In the data rows, the value 128 means zero.
Some points, each followed by its number:
[108 106 114 115 119 105  98  92 118 129 137 119 104 125] 0
[104 119 102  85  84  99  83  87 112 142 145 117 101 127] 1
[108 107 115 152 162 158 186 195 185 146 123  98 125 124] 2
[129 105 127 127 160 145 155 136 108  95  96 126 103 126] 3
[135 124 150  89 146 151 111 125 164 174 195 242 182 138] 4
[130 146 154 147 132 105 101 108 130 106 101 118 124 132] 5
[126 111 142 143 124  93 143 102 113 108 124 173 157 125] 6
[105 150 212 163 101 174 149 151 110 136 103 133 110 140] 7
[108 139 131  91  92  85 108 137 109 111 121 152 139 127] 8
[173 193 199 160 169 255 221 183 205 150 106 175 195 137] 9
[127 158 168 127 136 167 130  98 115 105 111 122 134 122] 10
[121 116  91 130 127 147 109  91 137 161 141 105 126 129] 11
[116  99 116 147 188 131 117 101 120 103 155 145 119 125] 12
[109 189 137 181 138 144 117 103 106 140 147 145 108 139] 13
[151  97 107  94  97 108  90  90 136 170 166 165 138 123] 14
Which point above is nearest to each new point, looking only along the 6 directions in which the numbered points spread most? Its number follows each.
[113 142 116  92 103 100 132 143 173 203 184 144 137 129] 14
[132 144 124  84 103 136 117 130  93 127 120 103 119 122] 5
[112  99 121 135 159 142 178 194 157 164 191 151 147 129] 2
[121 200 221 146 178 119 167 129 186 138 149 170 153 126] 7
[103 122  95 132 129 155 112  96 118  93 106 124 112 127] 5
[144 163 157 125 139  82  82 126 101  98 141 131 108 127] 5
[166 182 160 167 222 255 194 206 230 231 174 144 142 123] 9
[128 101  87 126 122 142 136 104  99 113 132 105 117 132] 0
[142 147  94  86 118  82 114  88  93  94 127 136 112 130] 0
[121 125 122 105  92 120 123  97  99  95 110 102 118 128] 5
[125 129 118 145  96 127 145 100 117 131 104 130 139 124] 5
[122 109 100  91 132 125  93  85  89  99 113 143 110 130] 0
[160 184 179 182 146 126  86 122 105 127 125 126 111 132] 13
[150 149  85 132  90 167 242 203 150 117 118  95 161 136] 2
[119 110 150 176 132 160 119 106 131  96 138  94 108 125] 5
[121  95 113 127 138 150 108  95  96  96  96 108 121 127] 5
[153 217 255 255 255 255 222 152  91 111 124 166 138 130] 9
[142 113 149 170 148 153 165 225 171 147  93 107 102 124] 2
[124 136  99 143  87 101 113 171 199 136 100 149 180 131] 8
[108 123 130  85 168 147 106 163 126 111 117 126 117 142] 3
[166 103 139 174 134 175 134 101 147 112 185 143 128 126] 12
[173 125 106 131 109 166 206 186 225 203 248 176 188 129] 4
